In the data rows, the value 128 means zero.
Here are some points, each followed by its number:
[155  82 110 129 141  84 156 164 126 130  65  76 253 122  94 147  12 163
 104 140 142 121 134 154 128  35  76 121 107 170 119  59 118 138 140  84
 128 145 114  78 122 142  56 106  84 169 187  90  50 165 133 132 117 129
 230 112  90  86 187 135 154 114  83 188 143 108 104 120 151 180 171 133
  62 173 114 145 233 152  90 196 134 110 215 119  97] 0
[147 187 200 129 127 192  71 170 150 125 139 202 188 147 134 187 194 101
 205 133 100 110 101 117 116 199  51  69 166 119 137 160 154 138  62 162
 181  77  96 186 136  97 163  92 158 145 117 172 166  66 150  89 235 185
  66 220 118 131  97 117  82 149 110 169  38 174  81 164  35  26  95 136
 228  39 139 138 135 152 160 121  78 125  82 189 192] 1
[115  61 112 158 138  80 123 101 102  92  76 153 238  87  69  68 118 156
 100 141 112 120 137 123 106  39 125 123 109 106 149 106 134 135 161  61
 181 105 183 103 156 158  76 174 136 173 173 141  79 169 166 106 120 109
 196 113 124 128 156 148 167  94 109 107 154  52 128 109 180 144 138 159
  89 121 127 163 181 167 130 157 207 126 122 149  97] 2
[140 200 175 155  67 165 157 213 156 155 215 226  87  71 198 212 185 175
 155  94 158 126 159 109 150 215  96 209 152  91  84 184 101  72 140 186
 167 136 209 190 121 183 161  88 211 113  46 141 154  97  25 182 184 145
  29 143 112 134 104 116 140 163 126 111 129 108 131  56  82  87 139 157
 182  35  75 176  49 178  90  75 109 126  87 171 146] 3
[ 95 103 137 129 136  31 135  55 106 111  99 114 194 183   8 116  30 118
  91 106 107 136 143 132 101  49  84 144  68 128 163 114 135 156 162 109
 158  82 120  65 161 108 155 144 115  99 222 150  99 144 152  96 118 106
 135 118  73 129 113  91 157 141 117 146 159 123 126 126 130 169 131 102
  76 194 136 109 148 115 171 143 157 128 124 129 143] 4
[128  58 148 153 155   1 190  22 119  38  56 105 205 168  58   9  33 134
  32 238  57 138 125 170 124   0 100  72 129 200 163  51 172 189 155  97
  91 131 123  19  84 108   0 154  84 184 225 119 112 178 163 136  50 120
 228  98  78  67 165 116 240 194  98 153 157  36 153 196 253 228 119  83
  32 225 133  73 177 125 143 191 190 138 188  60  91] 5
[128 143 139  97  97 210 108 123 183 125 216 169 114 129 162 118 105  75
  73 174 148 109 146 166 156 136 103 148 196 115 138 151  44 100 110 137
 131 136  75 205 106 195 219 104 204 108 107 167 155 116  87 154 108 148
  99 111 120 172  60 141 101  86 153 115  95 150 182 134  76  81 183  60
 207 126 145  86  60 103 178 189 154 200 108 147 124] 6
[108 170 132 129 112 137 171 109 152 185 118 202  83 204 159 188 191 127
 141  88 129 153 195  91 156 159 183 152 104 145  93 112 168  80 101 202
 170 147 122 154  91 134 142 103 154  67 159  90 119 119  86  87  97  96
 101 136 115 154 121  79 124 142 147  90 126 170 102  93  82  93 191 114
 146  69  75 190 125 152 114 107 103 138 146 137  55] 7
[135 132  91  99 143 106 136 147 132 152 127 127 128 101 129 147 175 112
 111 126 114 133  89  96  92 138 106 178 153  96  60 154 130  70 106 133
  83 121  74 167 123 172 186  86 172 156 113 156 123 137 143 106 160 160
  73 155 125 150 154 122 139 108 144  95  67 168  40  89  71  31 108 117
 154 138 122 125 130 125 123 125 112 134  83 174 114] 8
[ 82 134  87 132  65 194 134 118  99 164 141 117  38 132 112 162  67 155
 166 100 154  95  98 132 139 177 113  87  25  79 128 109 118  81 207 137
 158  91 124 107 206 177 175 147 137  43 134   4 121 187  90 121 117 140
 174 114 136 123 156 124 104 117 183  87 175 115 165  76  94 139  94  85
 123  85  76 164 109 186 123 140 119 119 174 140 101] 9
[128 141 104  66 115 142 164  92  95 148 113 130 148 129  61 140 118 146
  38 110  96 101 145 102  76 126 125 139  88 100  94  71 117 121 177 109
 146 150 145 103  96 145  85 135  88 143 177  90 122 211 118 148 184 114
 171 142  74  57 158 129 118 118 114 152 157  92 193 110 198 138 140 113
 130 125 122 121 124  89 137 150 139  87 170 135 110] 10
[ 72  73  99 127 118 101 135 102 145 137  66 103 214 109 112   2  91  87
 109 162  83 107 118 136  88  73  55 117 177 144 154 110  68 116  78  60
 136 105 134  92  97  79  82 170 140 210 121 180 166 134 139  78  78 175
 162 155  77  89  89 136 163 115  54 132  83 132  96 198 126 115 156  69
  98 198 173  77 141 124 167 151 181 146 117 106 129] 11
[114 144 157 144 127 183  78 173  96 192 202 187  80 195 194 164 134 107
 171 103 160 125  84  55 172 213  90 157 163 155 140 154 104  72  61 181
 219 119  86 175 113 149 144  87 118  92  97 122  87  98  87 156 223 168
  80 191 138 151 119  86 109 105 160 158  83 186 106  77  91  53  53 116
 140 117 101 144  97 141 156  60  77 135 108 201 172] 12
[135 162 111 134 138  58 140  86 137  86 114 124 148 186  92 126  98 108
 139 130 129 111 152 125  81  96  90 119  99 145 183  74 120 114 144 131
 130 105 133  45  97 108  82 134 143 175 110 127 148 161 149  45  87 114
 192 141  82 116 117 154 141 123 160 200 184 157 158  81 157 205 152 118
 132 188 137  88 143  73 135 176 161 115 118  99  97] 13
[128 154  92 133  72 160  88 160 168 113 142 169  74 131 111 155 100  83
  89 128 124 155 116 137 104 133 115 186 230 103 138 164 105 104 115 109
  81 143 100 191 117 178 221  96 129  65 133 229 116 127  88 139 120 140
 100 112 160 155  83 124  68  96 147 134 155 162 141 122  60  79 182  35
 166 119 120 103  61 161 128 115 173 199  82 202 188] 14
[150  56 118 115 112  92 156 123 116 124  68 110 221 200  85  77 102 180
 120 179  67 122 136 155  42  45 117 128  91 109 187 116 160 153 138  83
 122 137 123  92  73 108  90 152 141 212  92 147  95 153 166 132 127 165
 180 127  79 180 143 184 151 147 117 172 140 133 162 151 124 109  92  69
  83 150 132 132 195 173 118 146 149 145 196 125  61] 15
[148 167 146  86 135 151 126 125 134 131 166 167 119 114 131 194 132 123
 189  97 211 128 129  71 123 176 191 133  88 134 107 126 149 116 160 122
 175 118 141  89 117  84 155 138 152  64 163  55 191 115  96  97 177 123
 131 116 135  86 103  92  73 117 164  77 178 113 121  84  73  88 114 132
 157  96  94 175  85 122  87 135  85  90 103 139 131] 16
[139 143 111 118 183 101 112 120 119 151 132 193 137  97 181 174 194  99
 170 183 118 155  77  93 100 192  57 134 237 193 130 138 119 132  63 221
 114 139 121 247 149 145 191 144 149 137  63 151 134  75 135 125 196 155
  21 168 164 172  53 105  71 136 114 106  38 193  68 141  31  43 107 106
 196 132 150  62  55 168 139 104 141 106  89 127 173] 17
[106  79  95 124 189  72  71 141 142  99  83 146 127 123  55 125 193  76
 158 132 120 120  99 100 113  92  68  97 224 201 116 105 142 126  76 197
 147 138 124 177 111  66 206 151 214 153  10 169 117  84  93 134 218 144
  86 193 141 203 108 145  34 115  66 195  69 255  67 164  53  58 123  90
 134 178 147 143 129 123 131 120 146 220  96 144 131] 18
[ 96 142 144 106  88  51 134 162 136  46  90  92 255 116  87 147 143 112
  98 183 189 101 192 165 134  80  78 140 120 167 168 124 139 173  85  84
 126 150 187 113 119 157  93 197 142 179 135 219 124 142  89 158 147 128
 199 138  89 108 173 130 120  83 102 156 184  97 146 150 172 204 127 186
 100 155 184  88 181 138 189 153 194 145 188  86 157] 19
[112 163 175 114 159 175  88 126 157 123 159 132  80 147 189 201 157 107
 145  65  94 146 123  75 124 206 147 173  70 121 127 166 113 105 136 129
 178 157  97  83 111 133 142  82 121 110 189  76 169 117 115 105 131 113
 169 148 116 130  78 136 116  95 160  46 133 120 119 152  96 115 128 158
 180  24  66 154 113 141 134 160 120  63 124 112  91] 20
[162 207 159 157 107 234  73 165 177 128 213 181  88 109 159 217 183 109
 160 111 143 129 103  90 132 246 132 138 117 190 109 166  54  75 144 128
 160 150 135 170 123 169 174 133 159 107  91 103 188  78  76 164 174 124
  80 115 163  81 128 148  83 153 165  52 117 127 133  87 139  52 115 162
 126  51  79 164  95 100 153  85  62 114 134 207 154] 21
[ 70  84  89 120 132 103  85 135  83 107  83  81 222 110 110  75  97 105
 107 148  88 128 123 125  69  70 107 137  92 127 126  74 103 149 138 109
 142 139  74  53  90  79 107 136  93 148 134  89 139 148 119 107  78 123
 175 120 133 116  96 162 122 108  86 125 148 129 114 122 116 153 160 139
 117 197 103  66 123  77 138 134 155 126 111 134  64] 22
[104  33 144 128 181  13 144 151 167  80  76 138 255  73 123  79 153 140
 114 239  87 150 102 143 114  59  85 146 227 157 162 122 101 163  32 176
  92 141 125 113  90  41  62 172 142 236 143 225 142 125 178 136 110 147
 119 174  79 181 158 128 142  94   0 153  62 151 109 208 195 186 116  96
  81 152 169  73 120  63 175 151 185 176 116  98 115] 23
[165  38 105  74 176  16 102 115 153  72  44  81 255 171  99  54 123 135
 103 189  78 122 143 150 124  44  87 125  95 167 191  62  90 133  62 106
  47  95 146  75 106 114 104 165 136 193 136 197 151 133 161 130 160 141
 128 168 103 162 132 136 123 130 100 219  98 144 111 145 201 169 154 144
 106 169 160  76 143 119 134 118 181 121 116  78 140] 24
[128 128 129 179  64 255 181 109  97 148 134 193  91 123 155 165 119  84
 148 124 117 128 165 180 163 186 172 170 123 146 116 158  36 214 107  45
 105 153 120 215 162 122 202 128 153 133 149 111  82  91  99 144 123 144
 105 116 131 111 138 149 162 101 170  68 147  92 169  86 149 117 137 121
 151  97 102 100 110 152 104 129 116 127 134 167 147] 25
[130 136 140 122 136 193 132 129 182 183 177 131  87 138 132 145 146 139
 191 155 143 128 132 119  91 159 135 127 184 151 206 150 115 146  87 119
 111 123 163 177 128 120 220 180 148 161 110 189 115 126  93 104 163 139
  49 193 102 106  65 133 125 125 181 161 101 190 122 105  57  82 101 110
 182 103 190  97  58 185 155  88 119 134 160 178 161] 26
[149 176 149 126 175 141  49 163 213 119 158 165 129 145 204 186 177  69
 131 167 147 138 109  29  76 210  48  86 187 193 104 171 111  97  80 152
 187 111 105 174 156 154 193  84 149 150  81 193 185  11  86 103 162  96
  36 185 201 191 104  85  55  54  95 136  33 196  37 145  22  13 112 134
 192 129 194  74  74 159 173  78 163 209  88 228 211] 27
[165 179 215 127 108 120 100 155  95 129 116 148 109 118 184 159 130 145
 130  76 150 123  88  96 111 175 157  98  87 123 104 161 148  63 146 160
 236 148  99 149  95 145 133 111 131  81 156  71 164 101 120  57 138  86
  70 182  82 110 106  56 106 112 174  78  77 128 110 108  84  91 151 188
 147  84 113 196 162 199 143 159 104  59 116 154 156] 28
[ 83  53  93 169 136  72 143 119 195  76  76 107 131 155  90  96 146  55
 114 170 160 149 135 180 109 103  64  72 160 138 151 102 135 187  81  97
  63 119 107 188 160  97 139 181 159 146  90 206  44 150 116 160 129 106
 123 143 163 160  87 172 138 172 111 144  75 159 111 149 134 153 137 113
 111 222 150 112 117 138 102 121 169 164 102 118 111] 29
[156 136 108  72 184 174  63 136 129 143 155 193 105 134 142 140 207 156
 161  67 158 126 109  83  65 209  87 145 205 131 105 166 130 115  89 149
 141  95  97 200  87 102 180  59 110 162  90 117 157  85 107 132 183 166
  42 158 111 178 112  90  86 124 109 123  52 190  88 140  84  86 127 149
 161 110  97 156 137 146 163  71 151 124 139 140 138] 30
[127  79  88  98 207   0 108  83  98  90  99  67 230 143  39  75 158 177
  90 221 130 146 138 162 111  47  30  87 222 190 206  95 174 147  29 133
  75  81 152  98  65 114 119 166 165 243 123 232 113 179 198 168 116 173
 134 106  56 151 123 159 232 124  65 183  70 146 116 251 180 154  67 126
   6 179 212  45 198  99 179 178 192 135 186  96 126] 31
[136 186 178 119 142 237  83 138 196 140 173 171  49 142 196 156 137  40
 180  86 210 137  85  89 137 233 161 132 213 148  80 127 127 141  80 206
 191 125 124 164 119 169 228 127 139  57  91 124 144  32 117 136 133 145
  44 101 158 164 115 103  78 144  88 117  90 114 125 129  47 112 115 128
 187  14 131 110  83 146 139  57  90 144 129 173 183] 32
[ 89 148 120 195 180 150 118 174 139 173 175 139  93 199 136 141 133 117
 145 127 150 197 100 146 102 165 108 163 191 126 165 166 134 137  86 214
 138 154 147 183 138 133 229 111 146 167  88 126 133 117 117 102 182 146
 132 177 167 150  69  96 103 105 107 118  38 215  81 168  15  57 106  70
 138 112 180 108  43 136 146 177 134 148  78 189 181] 33
[159 154 174 106  86 221 136 130 154 153 172 145  80 148 176 187 165 114
 138  34 158 146  78  91 122 145 209 176 119 110 111 204 118  60 130 125
 184 151  70 187 100 144 199  87  82  49 150  87 143  84  83 110 160 141
  97 118 149  96 115  59 129 156 139 107 137 158 129  91 106  89 140  83
 159  79  94 124 106 145 114 103  69 104 153 139 108] 34
[122 184 169 171  92 183  32 162 147 172 200 164  82 115 183 123 173  81
 199 102 142 173 114  53 179 174 193 175 172 127  80 150 104  72 106 173
 231 136 100 193 119 118 168  64 141  86 101  88 178  93 164 117 175 135
  69 144 156 146  90 117  60 144 110  87 125 141 143  89 122  85 113 121
 192  71  81 153 134 118 112 118  67 115 141 201 116] 35
[132 119 133 148  52 185 177 125 110 113 127  67  99 116  94 110  67 160
 105  17 179 110 189 113 151 106 192 116   0  75 108  69 114 119 234  44
 205 201 129  47 133 139  83 115  79  38 136   1  46 212  68  88 114  75
 243  61 102  80 162 103 122 177 243  21 236  49 253  50 188 197 168 135
 100 109  26 185 104 174  88 162 115  55 198  74  59] 36
[116  54 110 116 147 116  94 130 147 155 128 232 106 108 145 136 127 123
 144 208  94 173 108 121 170 143 112 149 166 120 132 119 134 161  90 198
 119 138 113 170 160 108 181  72 117 134  60 159 102  62 162 133 125 156
 113 121 100 158 111 150 124 100 128 139  98 204  65  92  97  78  33  95
 107  89 118  83 149  74 130 132  90 110 124 123 168] 37
[116  64 166 101 169  79  90 170 168 100  34 125 234 120 175  20 152 107
 131 247 100 134  68 135  97  89  96  81 207 150 189  69  82 208  76 153
  85 108 154 135 101 103  96 142 146 214 149 230 153  80 206 169 113 135
 135 120 155 171 139 169 172 136   1 156  44  94  68 199 155 177  83 131
  23 180 185  85 187  99 143 126 167 205 131  97 152] 38
[120  92 161  92 158  16  74 155 141  76  59 116 244 114  98  72 131 178
 137 229 117 114  69 171  66  53  68  76 118 138 191 150 130 167  99 153
  96 107 147  68 123 123  97 170 125 233 140 157 120 134 145  64  94 124
 147 107 129 110 180 191 123 105  48 153  81 177 138 174 139 195  87 149
  57 167 165 132 106 138 125 146 122 126 124  96 136] 39
[141  82  57 130 119 106 113 119  97  91  44  40 229 143  76 132 125 155
  44 159 147 112 162 191  74  49  68 130  62 103 182  84  94 139  99  64
  84 123 178  61  77  77   0 215 101 150 175 101  28 194 164 108  78 126
 238 101  88  99 165 120 127  98 147  95 139  83 124 116 188 203 114 140
  62 135 110  87 171 138 109 131 112  75 148  82  81] 40
[106 128 123 202  56 174 153 113 126 186 206 124  31 109 139 162  90 132
 145 124 160 130  58  61 201 150 136 178 103 128  74 198 121 115 142 126
 104 108 108 187 124 134 154  70 165 125 112  27 152 135  76 131 129  81
 125 102 159 125 100 187 101 153 178 106 164 126 150  94 158 154 154 114
 134 105  69 191 147 123 103 132  68 131 139  68 115] 41
[183 172  48 114  91 245 125 166 140 165 154  81   7 142 135 208  71 148
 110  63 140 102 126  91 152 127 198 165 127  75 127 130 144 161 176  87
 139 182 139 215 154 206 188  95 110  86  77 102 163 134  83 137  78 104
 101 113 142 157 116  91 112  94 217  47 134 136 131  75  53 111 137 100
 141 129  75 183  74 155 130  97 130 164 139 179 170] 42
[103 102 149 123 141  84 136 123  82 153 121 101 126 162 123  99 104 155
  63 147 116 160 106  95  29  90  41  84 209  93 147 144  91 104  83 135
  69  81 105 127 154 135 126 163 152 175 136 176 135  84 114 115 120 170
 175 196  70 188  58  84  66 102 100 171  98 179 112 181  78 118 130  72
 156 119 199  98  96  90 166 121 155 207 146 198 152] 43
[127 175 156 109 102 138 152 129 128  83 191 150 146 102 194 110 113 127
 102 161 189 103 122 122 143 168 151 113  65 102  91 148  79  90 171  89
 183 127 156 125 115 164  78 125 145  79 123 135 105 168  72 171 124  92
 160  57 116 124 177 106 177 111 171  61 173  40 189  98 117 110 223 102
 138  35  85 160 112 147 105 170 175 120 143 164  85] 44
[ 29   0  76 141 144   9 184  88 162  63  69  84 213 136 102  40  45 105
  95 228 106 135  82 211 146  29 116 103 189 114 177  44  97 166 133  71
  71 127 133  43  95 123  50 199  81 208 150 210 123 169 207 120  73  74
 229  70 164 154 150 188 225 146  81 201 110 123 168 242 255 202 168  75
  17 225 164  38 211 106 153 187 190 226 186  67  58] 45
[139 233 208  97  57 203  79 162 116 136 144 143 130 117 215 159 117 127
 219  51 156 132 108  80 170 196 193 131 164  92 126 198 174  82 121 132
 234 156 116  98 162 156 191 133 181 102 105  73 171  90  67 153 144 139
  58 118 141 165  83 113  76 118 154 119 111 124  84  82  69  52 105 176
 212  11  87 227 113 110 116  89  79 140 101 162 196] 46
[ 66 127 105  74 185 222  96 170 101 142 169 160  92 172 134 138 152 121
 110 162 113  89  66 146 130 132  90 104 171 113 144 129 158 120  70 164
 150 112 124 223 204 157 255 130 128 161  80 150 139  97 122  90 180 158
  39 205 115 121  67 120 116 103 118 191  52 199 123 129  15  38  92 131
 211 113 103 152  98 154 127 101 141 113  83 148  89] 47
[ 86 102 118 122 179 180 137 135 158 146  79 135 106 177 129 126 110 136
 109 142 104 132 153 168  78 161  45 141 171 135 154  95 155 157 116 185
 137 103  93 183  87 112 191 162 161 153 112 186 144 100 125  87 164 139
  72 183 172 115 113 149  49 126 121 158  52 201  77 149  73 142 106 129
 173 135 136 122  88 188 123 105 145 144 113 137 139] 48
[124 140 137 139 103 131 123 115 114 102  91  82 181 105  70 162 129 209
 166  92 115 127 132 124 101  64  71 129  53 130 143 154 183 171 167 105
 175 121 115  67 114 140  79 129 161 156 177 109 111 136 171 118 137 114
 173 158  76  81 138  97 120 117 115 182 145 174 118  94 186  80  91 165
  62 115 162 127 173 163 147 146 113  72 162  48  76] 49
[113 161 150 138  96 113 116  70 142 189 144  90  79  80 139 144 120 170
 145  82 147 137 122 120 127 133 158 126  42 127  86 142 210 148 141  92
 179  98 140  75 129 121 137 126 127  76 152  37 135 113 137 129 162 147
 126 119 145 101  81 132 167 173 172  87 151 118 173 139 179 122 151 123
 148  76  69 183 102 131 138 105  76  87 175  87 125] 50
[117 129  62 116 112  64 171  96  63 108  82  90 226  72  72 108 125 182
  68 139 144 102 146 143 163  37 166 132  84  85 159  87 100 151 155  92
 107  93 200  34 110 111  32 164 126  98 144  78  52 169 123 102 105 100
 203 104 134 101 175 162 130 147 107 132 189 152 165 145 207 187  96 142
  46 112 171 107 166 139 163 122 166  84 131  89  74] 51
[133 117 104 117 110 121 152 136  88 156  90  90 140  90  74 140  54 155
 124  82  88 120 116 127 134  83 123 116  13 110 136  69 148 116 219  50
 106 121 155  58 163 146  56 217  81  92 220  38  82 193 133 136  99 109
 220 110 110  59 162 112 144 143 164 166 255  87 142  93 152 237 194  93
 106 171 104  97 173 128 132 173 174 106 204  80  44] 52
[131 111 106 145 149 156 135 119 133  73 109 146 101 137  49  89 147  93
 142 184 137 122 180 142 143 129  99 150 144 124 172 121  54 167  89  96
  82 122 125 158 151 102 132 140 138 170 153 176 167 185 135 138 141 119
 161 135 108 105 133 169 142  92 182 169 119 144 128 124 120 125 156 108
 121 136 153  91 206 160 144 131 143 162  38  99 120] 53
[115  87 118 121 165 139 141 165 143 148  87 112  78 167 105 117 126 129
 123  76 123 137  76 150 141 142  59 145 197 116 155 147 134  56 132 113
 133 118 106 188 140 147 185 129 110 132  29 186 102 132  96  90 122 174
  59 162  93 188  93 155 112 103 123 140 117 169  81 118  80  76  71 128
 182 182  87 118  82 189 175  85 194 153 100 129  96] 54
Which three points above are nearest to each new point, looking only along the 6 directions in which the numbered points spread most? Their numbers follow each, nearest first.
[162 115  73 139 173  94 147 131 190 151 140 161 131 188 137 126 182  88
 204 183 157 142 111  81  87 180  74 104 255 176 147 111 158 124  41 192
 118  66 104 194 102  84 197 113 136 221  92 200 137  62 120 131 137 177
  80 222 135 195 105 158  62 138  62 162  34 238  92  87  52  42  94 160
 140 144 116  64 126 126 156  83 113 143  85  81 156] 18 17 48
[104 114 141 146  74 152 118  98 128 140 178 113  50 108 123 165 135 129
 161 104 127 133  99 102 138 209 194 142  68 172  99 156 149 114 176 149
 191 196 104 141  99 112 145 122  98  82 118  76 113  95 105 148 121 133
  82 137 200 173 112  88 161 171 168  87 152 168  96  94 127 110  75 137
 124  64 132 180  90 132  87  96 103 121 119 175  93] 7 34 41
[158 150 194 143 119 255 113 154 134 184 162 182  20 153 190 226 201  91
 220  89 135 138 114 107 146 244 157 163 177 140  64 151 138 130 120 182
 173 165 118 171 151 123 182  59 117 109  74 165 184 100  75 136 187 103
  45  96 166 123 120 148 136 152 154  81 123 166 171  67 110  69  26 157
 140  75  64 193  96  57 135 117  35 120  66  42 114] 35 21 12
[100 147 131 101 117 182 140 137 121 134 159 171  78 142 159 118 114  68
 114 105 126 145 165 176 106  97 119  80 186  67 152  91 117 115 128 140
 115 116 151 201 114 235 189  66 107 133  77 113 161 131 130 132 134 121
 131 150 148 164 105 133 140 140 147 157 104 122 103 147  17  99 128  80
 151  92 155 110  26 126 161 125 163 176 109 178 181] 14 6 26
[125  38 140 137 174   0 166  93 140  62   7  60 237 133  52   0 100 185
 139 242  86 157 131 159 111   0  70  92 215 188 117  89  83 201  54 119
  16 100 194  69  78  27  98 204 142 219 146 251 147 192 210 216  51 155
 174 122 108 151 255 175 153 189  40 227  69 125 174 175 253 216 119 106
  36 234 196  31 239 105 172 133 153 159 129  44 107] 31 45 23
[127 192 107  92 163  79 122  92 123 140 124 117 172 109  67 190  89 104
  93  77 146 141 175 127 114 147 145 116 120 167 163 171 110  99 115  95
 161 141 145  86 210 136 141 117 131 128 136 131 121 144  94  61 159  81
 153 126 112 107 112 132 148 106  67 142 177 121 123  53 113 165 104 121
 125 139 123 126 114 145 103 173 148  83 138 127 124] 10 13 22
[137 174 199 175 106 185  87 164 140 137 210 181  57 142 188 166 146 154
 182 123 170 151 121 103 121 162 159 114 117 141  43 125 156 155  96 105
 156 137 123 164 193 149 130 102 197  76 115 152 171  95  95 172 187 129
  81 102 149 176 103 189  93 173 148 130 183 146 206 109 128  66 130 117
 185  70 120 149 118  65 144  64  55 158 106 136 149] 21 35 34
[106 126  94 125 186  47 193 131 133  66  80  66 171 148  98  49 117 124
 117 151  88  97 110 179 119  60  82 118 141 124 211 126 131 134 113  93
  68 135 158  85 139 114 167 204  72 155 119 121  93 211 100 118 146  99
 193 166 103  96  79 153 131  97 182 158 137 151 138 148 179 156  70  85
 106 215 199 169 141 137 148 106 132  91 138  99  74] 15 13 4
[137 175 126 136  99 122 112 121  81 115 141 136 170 119 101  91 141 148
 122 126 109 164 189 151 143 104 144 163  60  94 164 145 153 154 176  90
 122 123 151 103 144 158 121 146  66 104 148 128 139 175 108 128 108  89
 157 145  74 155 167  99  65 115 122 112 168  92 126 135 153 173 145 173
 135 155 128 149 151 159 127 192 126  62 132 104  84] 10 2 13
[ 81  26  15 142 140  23 197  59 155  34  94  68 176 114  61  18  40 146
  83 255 121 156 142 222 176   0  86  93 139 124 142  69 115 197 147  59
  50  92 106  71 125  72  12 126 138 166 116 214 115 255 181 172   9 192
 236 118 100 135 165 143 255 156 115 192 159  70 178 132 255 244 165 107
  17 243 153 109 181 117 105 161 188 213 191  57  78] 45 5 40
[149  73 105 165 170  10 125  65 125  22  38 144 226 149  68  71  76 162
  85 240  65 156  83 191 122  12 118  40 169 173 142  20 152 200  64 182
  22 112 130 104  41  67 122 171 137 225 121 206 157 156 250 159  40 175
 188 156 143 128 135 162 182 153 102 232 102  85 127 182 215 193  85 164
  49 219 177  44 247  79 131 142 139 204 120  70 184] 31 23 24
[119 155 175 184 145  92 117  68 140 137 116 109 165 138  96 152  74 152
 115 104 111  91 133  74 134 101  99 149  81  97 134 126 147 123 174 109
 112 143 116 103 164 134 115 103  96 122 168  89  99 131  81 100 128 163
 101  94 171  84 125 129 108 111 160 176 170 116 126  91 114 127 108 134
  81  97 136 143 105 145  83 147 149 112 122 124 127] 10 13 50
[121 137 131 127 100 149  97 137 162 143 137 187  85  72 156 152 176 163
 177  94 147  88 136 131 145 158 118 121 128 106  61 183 156  82 113 150
 155 134 120 155 148 138 130  47 100 123 141 108 132  90 126  70 176 130
 157 115 147 105  94 136  93  87 136 129 104 155 111  69 107 110 154 137
 135 103 151 166 132  98 125  96  98  68  94 119 168] 7 16 20
[130 173  93 101 121 251 125 138 125 155 178  96  55 143 125 204 156 109
 137   3 197  80 145 130 110 242 152 136  30  45 150 158 167  87 190 125
 169 171  72 179 156 161 205  81  43  46  95  33 113 130  21  68 129  96
 136 134 128 100  61  83  80 106 211  79 141 179 155  72  12  69 117 111
 193 124  67 187  38 174 115 112 111  79 109 196  64] 42 9 34
[ 97 112 145 114 114 128 147  79  90 104 134  80 172  32 128 108  52 155
 102  97 140 126  87 133 172  56 167 130  63 115 108 157 172 157 152  76
 212 175 116  45 136  73  94 163 121  81 171 109 109 168  57 128  68 109
 146 141 148  91 163  99 117 121 144  88 158  72 140 119 190 193 128 154
 117  90 141 175 144 118  68 120  71  98 195 135 145] 10 50 2
[145 129 111 133 158 101  71 178 175 121 128 188 142 160 126 134 178 137
  99 171 120 126 123 132  29 164   0 106 253 192 125 157  99 114  61 177
  97 118  87 195  84 118 172 136 124 184  38 219 120  92 130 132 127 208
   7 166  93 177 114  81  77 140  47 185  55 235 100 175  35 106 109 122
 117 155 187 125  61 127 140  90 138 116  98 139 164] 18 17 48
[123 150 198  85 102 217 111 120 112 203 169 144  94  92 196 172 144 126
 114  99 147 144  97  56 176 198 201 141 203 145 150 120 158 107 115 159
 147 145 153 163 131 124 133  93 150  79 103  99 176  55 140 141 139 149
  88  99 124 115 130  51  94 135 134 121 126 158 182  77 108  97 143 110
 187   0 190 104  85 108 138 107  59 138 103 125 132] 35 34 21
[117 130 137 134 156 124 232 144  95 112  92  91 150 129 130 159 115  96
 174 116 119  78 146 148 173 178 137 120  66 123 154 100 133 140 143  96
 114 177 135 143 209 158 115 151 135  60 158 113 106 170 154 119  99 101
 160 125 115 109 159 156 160  87 190 177 196  90 146 111 152 139 153 175
 109 156 109 130 122 173 108 149 104 113 160  67 116] 10 2 13
[139 147  97 155  74 137 109 118  75 129 107 107  96 183  91 131 102 153
  78 104 111  91 127  95 100 115 127 163  90 147 134 120 115 150 136 113
 132 128 103 111  95 154 136 146  87 114 126  73 113 150 144 102 115 117
 208  96 101  76 132 139  99  97 128 108 156 100 136 104 165 143 133 135
 154 104 126 184 109 185 135 157 144 109 195 133  69] 10 13 50
[130 151 127 148  98 152 135 123 133 115 209 111  76 144 135 148 149  95
 152  86 152 130  77 157 149 115 187 124  44 126 144 137 175 174 176 118
 151 154 121  70 103 143  94 128  76  99 180  67 143 161 128 138 112 154
 125 127 104  36  73 104  63 121 146  60 185  86 125 101 135 101 155 164
 129 121  91 149 164 103  57  69 107  72 154 140 104] 50 16 20
[151 234 191 149  70 171  97 135 168 149 160 133  79  66 144 200 145 126
 161  43  89 166  94  25 147 190 141 164  88 143  89 178 120  88 128 144
 162 186  88 146 156 158 136  34 142  53 112  95 192  43  57 142 146 169
 131 142 177 147  90  62 130 112 103 101 132 129 128 121  66  98 119 154
 152  47 139 210  95  78 131 135  96 166  92 176 211] 46 35 34
[131 139  95 118 148 175   8 187 144 195 129 193  98 157 147 133 183 116
 114  62 136 145 100 116  50 213  29 169 190 155 145 131 130  85  74 159
  99  94 121 189 173 164 250  94 136 164  87 183 125  58 117 154 192 150
  60 226 150 196  42 153  91  60 114 141  75 217  99 107  41   0 103 121
 188  85 119 145  70 200 138 103 148 149  62 176 176] 47 17 33
[174 178 193 140 163 179 134 129 194 149 204 222  19 123 180 193 188 102
 187  93 129 174  49  95 147 217 149 132 187 178  60 185 137 116  99 135
 154 138 130 191 128 103 164 130 131 101 133 100 190  88 136 174 156 177
  48 111 159 161 143 122  95 172 154  85 112 150 150  92  99  76 137 189
 104  88  80 147 112  98 111  74  69  77 125 174 176] 35 32 21
[160 154 140 121 149 167 119  97 165 131 211 167  19 161 221 185 176 187
 220   0 219 175 103  98 152 215 125 180 169 165  99 137 163 110 102 219
 172 161 109 176 184 119 182 107 170 106  91 122 181  71 113  81 149 108
   0 167 153 161  96 123  99 197 135 156 136 240  68 131  73  80  64  95
 172  87  91  95  59 105 124 125  35  95 116 127 153] 12 35 30
[158 118 200  84 161 179  86 159  90 165 128 176  79 117 175 179  97 139
 163  94 157 127 118 135 166 197 182 141 119 122  66 131 121 118 187 183
 127 144 113 161 142 116 168 134 120 119 113  92  99  88  84 134 155 118
 105  99 141 151 126 134 121 141 142 101 123 127 128 170 124 107 125 135
 168  52  82 149 117 162 146 102  94 110  44 149 111] 7 34 16
[207 197 189 147 116 158 107 104 162 149 167  97 116  69 109 208 121 182
 173  55 168 118 139  78 133 207 133 129  75 100 132 143 171 122 178 113
 145 142 134 120 116 141 126 124 110  81 124 110 119  61 126 137 163 129
 159 118 134 121  82 134 162 109 170 135 165  68 145 122 116 153 145 107
 104 128 133 175 132 122 110 103 168  86 130 151 124] 16 20 7
